In the rows, zero is written as 128.
One hidden turn or mirror swaps the rows below in pairs. Which row is each named row swapped with?
The rows were stretched afterwards, more along some directions than others.
lek: [141 133 120 131 112 108 177 105  92 118 116 135 149 140 132 119 123 112
 128 133 114 131 150 141 117 115 125  96 143 132 123]
Fiki: [112 105 116 107 116 129 134  83 157 124 143 146 118 148 137 121 131 153
 127 130 108 133 109 154 136 143 118 127 123 124 105]
zume: [123 136 130 120 116 118 142  95 145  99 114 137 153 158 137  99  91 144
 147 125 113 125 106 134 123 100 145  82 113 131 137]
komeb: [ 99 101 105 102 111 125 130  75 157 126 145 136 122 146 133 132 132 135
 140 143 113 126 106 155 122 138 111 128 132 138 113]
mivog: [131 148 129 126  97 119 146 160 108 125 113 147 121 132 141 146 130  89
 147 125 109 118 100 143 119 131 139 131 142 133 143]
Rufo: [107 127 144 132 133 118 124 131 116 138 132 122 129 146 129 110 114 152
 134 129 122 152 142 109 147 146 152 142 127 114 152]
zam: [152 148 145 125 117 111 129 151 118 130 129 135 106 127 120 125 115 127
 125 138  72 135 125 119 132 112 161  98 118 126 130]
Fedan: [141 135 129 129 120 131 153  89 130 109 115 121 146 164 142  96  82 143
 136 126 108 137 117 139 125  91 151  68 132 123 138]
zoz: [132 135 123 112 127 139 148 154 164 106 145 114 109 165 135  86 103  85
 119 129 111 143 118 113 156 121 119 125 141 125 121]
robu: [131 140 142 111 107 141 136 133 156 130 141 124  84 112 143 133 103 113
 111 127  97 126 119 137 124 134 114 122 115 110 114]
kuz: [128 124 136 115 115 147 152 106 149 125 130 120  92 124 145 132  95 116
 124 130 100 118 118 139 118 129 107 107 127 111 126]
Tes: [157 149 137 136 126 118 136 143 106 138 128 131 117 129 124 122 119 129
 123 138  77 138 131 118 127 106 151  98 127 120 131]
bik: [107  96 115 104 113 121 145  83 153 120 140 147 120 159 140 128 122 140
 136 124 112 135  97 157 136 151 118 125 127 128 109]
suze: [134 136 126 144 113 112 148  89 127 113 119 133 155 156 139 104  82 146
 147 122 113 135 127 134 119 105 137  88 124 125 128]
Mikav: [122 133 135 125 117 144 123  91 104 126  97 132 101 146 149 119 107 145
 135 128 111 121 153 123 140  96  93 120 147 109 125]
dal: [132 155 130 113  90 117 141 157 106 122 115 148 125 140 150 140 136  85
 146 133 115 121  96 153 113 132 142 125 134 123 141]
fuf: [116 104 108 110 113 119 143  93 149 131 148 145 121 149 128 121 132 148
 136 129 106 132 106 149 139 153 126 133 128 125 114]
repi: [136 125 128 140 117 109 157  96 110 109 106 130 153 161 139  98  76 134
 145 120 108 135 128 128 120 102 155  83 129 122 140]
lotal: [121 139 120 117 107 110 109  92 128 111 104 102 117 148 123 116 123  95
 176 148 129 115 132 135 125 128  93 121 130 139 124]
bap: [131 151 125 125 100 113 142 150 115 112  93 153 130 136 143 143 133  87
 149 130 114 108  96 145 113 124 137 121 128 136 140]
forod: [140 127 126 114 113 148 146 141 153 112 144 123 122 157 132  90  99 101
 129 129 122 137 114 116 159 116 111 124 145 110 119]
Gakez: [162 161 142 130 110 128 135 152 112 130 131 127 106 117 124 118 124 117
 125 139  75 132 120 129 132 112 149  97 122 126 130]
san: [134 125 117  97  94 128 153 111 106 101 104 160  76 172 154 107 117 113
 118 129 100 166 126 134 141 120 147 110 134 131 109]
ruza: [134 138 115 134 113  95 172 119  82 118 122 141 157 137 131 111 121 119
 121 137 106 120 140 136 115 113 138 108 153 144 131]
lisel: [123 120 110 128 128 130 168 108 105 114  99 145 122 151 138 135 113 104
 143 149 131 150 122 142  92 127 142 117 149 142 122]
Fitu: [131 115 108  91 102 138 159 112 110 111 121 168  78 155 153 123 115 115
 112 131  99 163 120 124 131 131 147 110 140 122 115]
lapug: [148 145 145 128 119 127 135 147 119 127 135 131 105 129 117 130 121 138
 124 137  72 138 126 122 127 118 154 100 116 122 137]
gumen: [131 117 102 130 133 129 160 106 101 115  98 147 109 157 144 126 107 106
 128 150 121 152 126 136  92 115 143 122 156 146 115]
rese: [134 136 115 130 108 100 181 123  90 125 125 141 148 133 135 118 128 110
 118 141 113 126 133 142 109 121 129 112 143 141 122]
Vukas: [107  96 108 109 120 131 138  86 157 121 146 156 141 151 127 131 118 163
 135 126 119 123 100 150 125 143 116 135 122 130 109]
Kod: [ 91 138 115  93 108 103 153 117 135  93 124 158 153 148 106 120  99  86
 172 135 130 102 103 130 103 138 142 122 115 147 125]
tefu: [132 151 131 120  96 109 133 156 110 114 113 142 131 133 152 138 130  79
 148 124 102 101  93 155 115 128 137 124 144 131 152]
namoz: [139 147 128 123  90 120 143 165 100 131 108 147 123 127 148 139 135  85
 151 128 113 117  91 140 120 126 143 127 137 121 143]
gupek: [155 149 142 130 122 124 137 137 113 127 130 126 107 134 115 119 116 127
 123 137  71 135 132 128 129 105 153  93 117 130 133]
fav: [139 137 122 134  90  91 133 159 104 128 116 159 127 135 155 153 132  91
 150 126 109 122  88 138 114 137 140 136 136 127 131]
vukap: [124 124 145 108 116 154 155 119 156 124 134 120  92 111 131 131  95 104
 131 125 102 117 132 132 112 127 109 111 120 106 122]
nevo: [139 139 131 131  94 113 125 163  97 126 107 145 121 140 149 133 134  89
 138 128 103 114  92 153 117 123 140 134 138 136 137]
dofa: [142 116 121 127 122 137 143 160 156 109 145 128 117 165 139  95  98  93
 115 124 113 149 107 118 156 110 110 124 149 119 114]
Fev: [115 124 130 116 103 161 151 106 112 100  97  97 115 157 150 105 117 106
 150 130 120 122  97 142 131  99  98 103 163 128 135]
vaka: [103 109 113 101 116 121 146  79 150 120 140 153 136 151 127 118 128 136
 145 141 113 119  98 154 134 145 127 118 131 137 116]
zuki: [119 118 106 120 134 129 166 127 115 121 106 149 124 154 135 125 107  97
 137 153 129 157 127 135  93 127 151 119 143 144 122]
Kogo: [132 134 130 135 114 123 160 105 136 110 122 131 137 165 144 102  84 148
 136 116 109 150 119 128 131 101 143  80 124 109 136]
Boman: [140 123 111 124 115 153 143 147 156 119 144 120 116 151 126  90 101 102
 130 127 126 137 113 114 156 107 106 125 148 115 124]
zozab: [135 149 131 128  96 118 137 156 107 122 109 150 126 133 148 147 128  95
 136 124 109 115  88 149 117 119 142 121 135 129 141]
Reviz: [100 145 111 112  95 106 141 121 139 110 128 139 148 121 118 111 118  95
 179 130 128 107 121 129 113 140 117 120 122 135 122]
kovem: [128 135 138 107 108 150 150 115 149 134 139 123  87 112 145 131 100 110
 119 132 101 120 120 143 111 128 115 106 132 113 123]
toti: [118 130 131 111 126 149 134  84 119 106  93 142  91 165 147 110 114 145
 137 125 104 130 141 116 141 103 101 118 142 116 118]
bepu: [124 127 143 105 115 146 150 108 154 123 135 124  93 124 133 126  94 110
 123 126  98 114 130 143 109 127 116 114 120 114 117]
Sak: [126 138 116 127 106  97 167 116  90 127 133 140 140 132 150 121 132 128
 111 136 108 127 145 139 113 120 126 115 148 139 126]
Nebi: [109 101 106 108 112 125 145  92 148 128 144 150 128 148 129 115 122 144
 127 132 108 119 108 153 129 139 120 131 144 135 105]
vek: [128 114 115  93 108 138 168  96 110  98 104 165  81 171 131 114 109  96
 131 129 107 154 124 129 130 127 149 105 147 129 114]
nif: [151 128 111 126 113 132 160 149 145 102 134 137 109 157 146 101 110  95
 123 128 116 138 105 108 146 116 116 123 153 119 115]
Moko: [ 98 147 113 104 106 107 147 125 141 103 133 153 146 129 114 119 115  91
 172 131 121 103 106 126 109 143 135 114 113 137 125]
zug: [120 123 114 115 111 111 111 108 125 112 105 115 124 147 122 120 118  99
 172 141 133 112 129 118 126 122  96 132 136 137 123]
renis: [116 136 124 119 100 116 102 103 136 115 108  97 111 141 123 119 130  97
 169 149 130 115 132 134 126 122  79 123 131 136 121]
vufi: [139 151 126 123  87 121 127 149 109 130 107 142 120 127 150 141 136  85
 157 126 103 111 104 149 117 121 128 127 131 122 140]
mokig: [131 113 101 132 129 136 160 124 106 130 104 147 116 150 150 131 104 114
 129 147 128 161 117 125  94 120 146 126 147 131 118]
kiz: [125 118 106 121 132 132 163 112 108 117 107 145 109 147 146 126 110 107
 132 151 116 149 128 138  92 122 156 123 155 142 129]
Nimav: [127 119 106  93 102 136 152 120 114 106 116 168  80 155 159 119 129 132
 113 136 106 169 120 127 137 135 145 121 136 123 116]
Somil: [151 147 145 126 118 125 132 141 119 124 128 125 115 125 118 121 112 117
 139 136  72 128 130 128 125 105 148  91 120 125 131]
beb: [126 130 146 104 109 147 157 118 149 117 126 126  83 118 141 130  93 103
 124 131  97 113 122 135 115 124 115 106 129 118 121]
Nadib: [125 111 109 126 131 123 175 111 108 104 101 153 111 169 144 133 107  96
 138 143 121 154 115 134  94 133 153 114 153 144 118]
zap: [130 141 118 131 108 102 165 111  92 123 123 131 151 127 138 120 121 119
 119 140 104 119 143 143 110 112 130 104 143 143 132]
minat: [ 98 152 114 104 104 107 140 118 141  99 125 151 144 140 116  97 110 104
 166 127 122 100 119 128 115 130 138 128 117 145 120]
Der: [126 148 120 119 107 130 112 104 129 118 101 100 106 140 125 112 137 105
 175 148 132 118 137 118 138 132  89 122 131 122 132]
zab: [127 130 147 109 118 152 142 119 159 119 131 125  80 120 139 132  95 122
 109 127  96 123 133 133 117 124 113 110 116 113 121]
sebak: [129 139 121 115 110  95 168 119 101 120 122 140 146 139 137 121 129 110
 120 143 111 128 132 149 122 123 139 100 129 146 128]
tas: [125 130 111 120 106  96 169 106  92 124 116 143 142 133 144 123 117 109
 107 140 107 120 136 145 110 110 133 105 156 140 128]
rovef: [125 125 127 123 111 136 144  92  97 114  90 144  92 153 155 111 105 134
 134 123  97 132 161 117 141 100 110 118 163 106 124]
Gipun: [122 134 111 126 111 106 168 101  94 123 118 139 142 123 138 125 133 107
 120 151 117 116 145 148  95 117 132 112 150 143 131]
zofel: [140 135 121 121 113 143 130  86 106 109  89 142  93 153 160 112 116 147
 130 123 104 131 145 125 141  88 100 113 147 109 116]
mavo: [113  99 106 116 109 116 141  91 149 124 150 142 130 150 142 120 129 151
 136 125 107 130  99 155 136 138 125 120 131 129 114]
deren: [117 131 111 104 104 130 109 102 135 112 100 105 109 143 122 108 130  98
 172 149 132 109 135 132 132 125  86 125 138 132 127]
Duzit: [153 154 137 129 115 120 129 153 111 135 135 121 107 121 125 124 121 123
 126 143  78 134 123 125 139 109 146  95 124 121 137]
kol: [125 138 116 139 117  88 176 130  85 111 116 147 153 138 133 127 130 111
 124 142 112 113 136 132 115 127 132 110 141 148 136]
teg: [114  81 105  93 116 126 145  82 159 127 145 153 126 160 140 123 116 135
 131 124 108 137  98 150 125 142 127 126 137 128 100]
sepe: [132 137 130 120 106 148 135  97 101 120 100 137 104 141 147 104 113 151
 150 120 106 119 149 118 145  93 104 118 151  97 138]
rali: [137 128 121 120 113 144 149 158 157 118 146 129 108 158 134  95 107 112
 119 129 121 147 108 104 160 128 118 133 140 109 119]
Difar: [146 121 124 118 107 138 144 158 154 109 140 128 124 160 132  91 109 105
 127 128 130 140 102 118 158 119 114 132 136 111 111]
ged: [120 128 114 115 108 125 108  95 133 116 108 105 121 141 118 116 123 114
 169 146 138 118 136 128 131 125  85 130 134 130 123]
kota: [143 112 116 116 115 141 145 139 155 112 131 137 122 165 132  88  98 106
 126 131 121 146 120 111 152 117 114 133 144 112 105]
tufab: [146 133 117 126 121 147 148 156 164 109 144 132 114 160 137  86 105 114
 106 130 118 148 116 110 150 111 118 126 132 113 113]

Fiki is swapped with zap
Nadib is swapped with zug
Gipun is swapped with komeb
fuf is swapped with rese
Rufo is swapped with Fev
Kod is swapped with vek
Mikav is swapped with Fedan
Sak is swapped with mavo
Nimav is swapped with Reviz
repi is swapped with toti

